Look-ups in named tables: a row name and a column name give one cell, copied from the table.

Bif.tsv
	Gog	Berobur	Kube	Dusas
Bolan	18.18	40.84	82.39	48.91
Keraki	18.92	51.94	22.90	12.75
Dagik	76.58	46.07	32.79	34.81
Fim	31.33	18.76	20.76	79.18
Puro	34.39	35.80	74.09	7.11
Zaz	70.44	23.23	8.38	53.14
Nesebud	81.98	8.05	19.32	21.31
Noga	11.35	64.00	69.40	38.99

Dagik, Kube: 32.79
Keraki, Gog: 18.92
Bolan, Berobur: 40.84
Puro, Dusas: 7.11
Nesebud, Berobur: 8.05
Noga, Kube: 69.40
Zaz, Gog: 70.44
Nesebud, Dusas: 21.31
Bolan, Kube: 82.39
Keraki, Kube: 22.90
Nesebud, Gog: 81.98
Row with the largest Kube: Bolan

Tula:
|  | Zogev | Fusezas | Samuki | Pobev | Nif | Sab | Kod | Fas | Nasef |
|---|---|---|---|---|---|---|---|---|---|
| Lem | 193 | 157 | 179 | 90 | 166 | 134 | 194 | 218 | 209 |
| Bub | 201 | 200 | 210 | 101 | 150 | 101 | 216 | 222 | 214 |
| Bom | 136 | 190 | 215 | 239 | 209 | 126 | 186 | 51 | 141 |
| Tiduf | 125 | 215 | 196 | 161 | 175 | 78 | 113 | 46 | 244 |
| Ruzok | 148 | 229 | 243 | 228 | 233 | 76 | 184 | 140 | 125 |
| Lenuzu | 181 | 173 | 214 | 148 | 196 | 110 | 221 | 188 | 152 |

What is the Nasef of Bom in Tula?
141
What is the Sab of Lenuzu in Tula?
110
What is the Fusezas of Lem in Tula?
157
What is the Sab of Bub in Tula?
101
What is the Sab of Lem in Tula?
134
What is the Pobev of Lenuzu in Tula?
148
What is the Samuki of Ruzok in Tula?
243
What is the Fas of Lem in Tula?
218
What is the Samuki of Tiduf in Tula?
196
What is the Fusezas of Bub in Tula?
200
What is the Kod of Ruzok in Tula?
184
What is the Fas of Ruzok in Tula?
140

Vab =
fields: Reb, Dem, Babure, Rig, Tamuso
Semilo: [0.843, 0.873, 0.839, 0.804, 0.565]
Timo: [0.628, 0.321, 0.350, 0.839, 0.633]
Daselun: [0.212, 0.367, 0.543, 0.396, 0.446]
Gumo: [0.739, 0.219, 0.397, 0.467, 0.737]
Selifiz: [0.424, 0.565, 0.695, 0.536, 0.853]
Zagiri: [0.899, 0.331, 0.435, 0.169, 0.322]
Tem: [0.155, 0.386, 0.903, 0.160, 0.268]
Lek: [0.713, 0.899, 0.610, 0.272, 0.693]
Zit: [0.707, 0.887, 0.550, 0.307, 0.817]
Girimi: [0.736, 0.554, 0.744, 0.190, 0.315]
Fibul: [0.805, 0.663, 0.676, 0.365, 0.546]
Gatuse: [0.341, 0.340, 0.534, 0.496, 0.197]
Bebeg: [0.233, 0.192, 0.497, 0.693, 0.874]
Viz: [0.825, 0.822, 0.321, 0.209, 0.626]

What is the Babure of Gatuse in Vab? 0.534
What is the Reb of Viz in Vab? 0.825
What is the Dem of Lek in Vab? 0.899
What is the Rig of Bebeg in Vab? 0.693
What is the Rig of Daselun in Vab? 0.396
What is the Tamuso of Tem in Vab? 0.268
What is the Babure of Semilo in Vab? 0.839
What is the Rig of Gatuse in Vab? 0.496
What is the Babure of Timo in Vab? 0.350
What is the Dem of Timo in Vab? 0.321
What is the Reb of Zit in Vab? 0.707
What is the Reb of Gumo in Vab? 0.739

Vabidu =
         Nek  Gade  Zag  Revef  Fepaku  Bok  Mov
Tepelep   85    70    9    101     118   63  208
Lateket   98   112    9     98     118   63  195
Raran     82    54    9     98     118   95  209
Peb       85    70   17     96     118   63  233
Bomodab   96    70    9     98     111   63  209

What is the Mov of Bomodab in Vabidu?
209
What is the Revef of Lateket in Vabidu?
98
What is the Gade of Peb in Vabidu?
70
What is the Mov of Peb in Vabidu?
233
What is the Nek of Lateket in Vabidu?
98
What is the Nek of Tepelep in Vabidu?
85

Tebe.csv
,Dumibes,Takuv,Laf,Pupit,Vofi
Rasisof,85,82,170,106,59
Bapif,93,96,87,104,76
Taluza,63,63,238,102,50
Pitafiv,100,45,66,107,114
Sipiz,88,72,73,83,136

Takuv of Pitafiv = 45
Takuv of Taluza = 63
Vofi of Pitafiv = 114
Pupit of Bapif = 104
Vofi of Bapif = 76
Laf of Bapif = 87
Vofi of Sipiz = 136
Takuv of Rasisof = 82
Vofi of Rasisof = 59
Laf of Rasisof = 170
Dumibes of Taluza = 63
Takuv of Bapif = 96
Vofi of Taluza = 50
Pupit of Sipiz = 83
Pupit of Rasisof = 106
Dumibes of Bapif = 93
Pupit of Pitafiv = 107
Dumibes of Rasisof = 85
Dumibes of Pitafiv = 100

Ziz =
          Val  Lufebad   Mit   Zes  Nenuga  Takuna
Miv      4722     4003  1981  3658    3696    3780
Mif      6014     4814  3344   954    4736    4200
Dor      5421     4463  3322  1943    4449    4101
Lumi     5267     4387  3158  2226    4322    4044
Puz      3577     3977  3207  3854    3478    3574
Digadip  2153     3171  7713  4576    4243    4090
Nakopo   3901     3798  4091  3737    3953    3905

Lufebad of Nakopo: 3798
Takuna of Digadip: 4090
Zes of Puz: 3854
Val of Puz: 3577
Lufebad of Mif: 4814
Takuna of Lumi: 4044
Zes of Digadip: 4576

Table Tubeg
|  | Bol | Vesuved |
|---|---|---|
| Numizat | 195 | 146 |
| Zenot | 81 | 137 |
| Nen | 204 | 111 |
| Tuse | 67 | 164 |
| Dos | 122 | 160 |
| Rizi | 167 | 32 |
| Mur | 218 | 177 |
| Zopam | 126 | 155 |
| Dusiros | 131 | 226 |
| Vep | 108 | 168 |

Tuse, Vesuved -> 164
Rizi, Bol -> 167
Dusiros, Bol -> 131
Zenot, Vesuved -> 137
Numizat, Bol -> 195
Dos, Bol -> 122
Row with the largest Bol: Mur

Table Pel
        Mupe  Mas  Pizim  Rilapib
Vikeli   123   73    173       62
Nemu     103   68    113       88
Navofo   147   75    121      217
Mevobe    85  118    138      107

What is the Rilapib of Vikeli in Pel?
62
What is the Mas of Nemu in Pel?
68
What is the Rilapib of Navofo in Pel?
217
What is the Mas of Navofo in Pel?
75
What is the Mupe of Mevobe in Pel?
85
What is the Mas of Vikeli in Pel?
73
What is the Mupe of Vikeli in Pel?
123
What is the Pizim of Mevobe in Pel?
138
What is the Rilapib of Mevobe in Pel?
107
What is the Mupe of Nemu in Pel?
103
What is the Mupe of Navofo in Pel?
147

Vupake:
         Domote     Rur  Tirisak
Ripim     0.249   0.694   -0.058
Sifekep  -0.758  -0.918   -0.581
Mir       0.180   0.819   -0.056
Belefoz   0.228   0.759   -0.027
Fasita   -0.748  -0.988   -0.825
Menesup  -0.622  -0.950   -0.559
Zib      -0.636  -0.751   -0.652
Vud      -0.684  -0.823   -0.642

What is the Domote of Menesup in Vupake? -0.622
What is the Rur of Menesup in Vupake? -0.950
What is the Tirisak of Fasita in Vupake? -0.825
What is the Tirisak of Mir in Vupake? -0.056
What is the Rur of Fasita in Vupake? -0.988
What is the Rur of Vud in Vupake? -0.823
What is the Tirisak of Zib in Vupake? -0.652
What is the Rur of Belefoz in Vupake? 0.759
What is the Domote of Mir in Vupake? 0.180

Lenove =
,Vosemag,Mutob,Geda
Renitun,0.4,0.6,0.6
Famaror,0.1,0.5,0.6
Sovaso,0.2,0.7,0.6
Nid,0.3,0.4,0.6
Zeg,0.3,0.5,0.8
Bif,0.2,0.3,0.3
Toka,0.8,0.4,0.6
Dozusib,0.2,0.3,0.6
Pududu,0.5,0.1,0.2

Geda of Sovaso is 0.6
Mutob of Famaror is 0.5
Geda of Toka is 0.6
Geda of Nid is 0.6
Mutob of Dozusib is 0.3
Geda of Renitun is 0.6
Mutob of Bif is 0.3
Vosemag of Famaror is 0.1
Vosemag of Pududu is 0.5
Mutob of Toka is 0.4
Geda of Famaror is 0.6
Vosemag of Toka is 0.8
Vosemag of Zeg is 0.3
Which row has the largest Vosemag? Toka

Bapibe
        Zivip   Gebu    Nek  Sirereb
Mozuro  18516  19233  36783    50309
Nif     86286  33242  89538    90436
Logave  90575  55822  90551    91233
Dar     77956  88226  52132    45575
Rasas   85268  90547  48480    43493
Ritodu  64565  82607  24188    18058
Vonu    48869  24557  70827    87816
Gisizi  44842  25387  65476    82262
Nobap   30017  23893  29718    36027
Liki    66739  19690  75578    57727
Numi    80847  54400  77234    85792
Kekim   39037  13979  66963    63415

Rasas, Nek -> 48480
Numi, Gebu -> 54400
Liki, Gebu -> 19690
Nif, Gebu -> 33242
Nobap, Nek -> 29718
Kekim, Zivip -> 39037
Logave, Nek -> 90551
Vonu, Sirereb -> 87816
Rasas, Zivip -> 85268
Nobap, Gebu -> 23893
Gisizi, Nek -> 65476

Leze =
cols = Vas, Gep
Ruf: [194, 60]
Legufav: [75, 195]
Nemip: [180, 196]
Gapa: [156, 172]
Parep: [126, 103]
Faf: [203, 208]
Visomad: [156, 195]
Tigiker: [160, 207]
Mov: [149, 200]
Ren: [156, 129]

What is the Gep of Ruf in Leze?
60
What is the Gep of Parep in Leze?
103
What is the Vas of Visomad in Leze?
156
What is the Gep of Mov in Leze?
200
What is the Gep of Legufav in Leze?
195
What is the Vas of Legufav in Leze?
75
What is the Gep of Visomad in Leze?
195

Vof
columns: Zopu, Gal
Nis: [54, 104]
Diroge: [156, 210]
Falag: [9, 49]
Sulafif: [122, 149]

What is the Gal of Nis in Vof?
104
What is the Zopu of Falag in Vof?
9
What is the Zopu of Nis in Vof?
54
What is the Zopu of Sulafif in Vof?
122
What is the Gal of Falag in Vof?
49
What is the Gal of Diroge in Vof?
210
What is the Gal of Sulafif in Vof?
149
What is the Zopu of Diroge in Vof?
156

Table Gaf
|  | Vukip | Rar | Katum | Vog | Sinat | Mep | Dodada | Nobub | Monanu |
|---|---|---|---|---|---|---|---|---|---|
| Mor | 0.62 | 0.63 | 0.63 | 0.63 | 0.39 | 0.63 | 0.62 | 0.38 | 0.38 |
| Mip | 0.05 | 0.05 | 0.04 | 0.05 | 0.87 | 0.05 | 0.05 | 0.93 | 0.91 |
| Dek | 0.05 | 0.04 | 0.04 | 0.04 | 0.87 | 0.04 | 0.05 | 0.93 | 0.92 |
| Bop | 0.68 | 0.68 | 0.68 | 0.68 | 0.35 | 0.68 | 0.68 | 0.33 | 0.33 |
| Pusali | 0.30 | 0.30 | 0.30 | 0.30 | 0.66 | 0.30 | 0.30 | 0.69 | 0.68 |
| Vuf | 0.97 | 0.98 | 0.98 | 0.98 | 0.11 | 0.97 | 0.97 | 0.05 | 0.06 |
| Tedu | 0.04 | 0.04 | 0.03 | 0.03 | 0.88 | 0.04 | 0.04 | 0.94 | 0.92 |
| Kibavob | 0.03 | 0.02 | 0.02 | 0.02 | 0.89 | 0.02 | 0.03 | 0.95 | 0.94 |
| Bilusob | 0.09 | 0.08 | 0.08 | 0.08 | 0.84 | 0.09 | 0.09 | 0.89 | 0.88 |
| Nutuv | 0.05 | 0.05 | 0.05 | 0.05 | 0.87 | 0.05 | 0.06 | 0.92 | 0.91 |
| Gev | 0.77 | 0.77 | 0.78 | 0.78 | 0.27 | 0.77 | 0.77 | 0.24 | 0.25 |

Pusali, Dodada: 0.30
Tedu, Nobub: 0.94
Nutuv, Monanu: 0.91
Bop, Nobub: 0.33
Dek, Dodada: 0.05
Pusali, Monanu: 0.68
Kibavob, Vog: 0.02
Bilusob, Nobub: 0.89
Kibavob, Rar: 0.02
Gev, Monanu: 0.25
Tedu, Rar: 0.04
Bop, Dodada: 0.68
Vuf, Nobub: 0.05
Kibavob, Vukip: 0.03
Vuf, Sinat: 0.11
Mip, Nobub: 0.93
Bilusob, Monanu: 0.88
Pusali, Sinat: 0.66

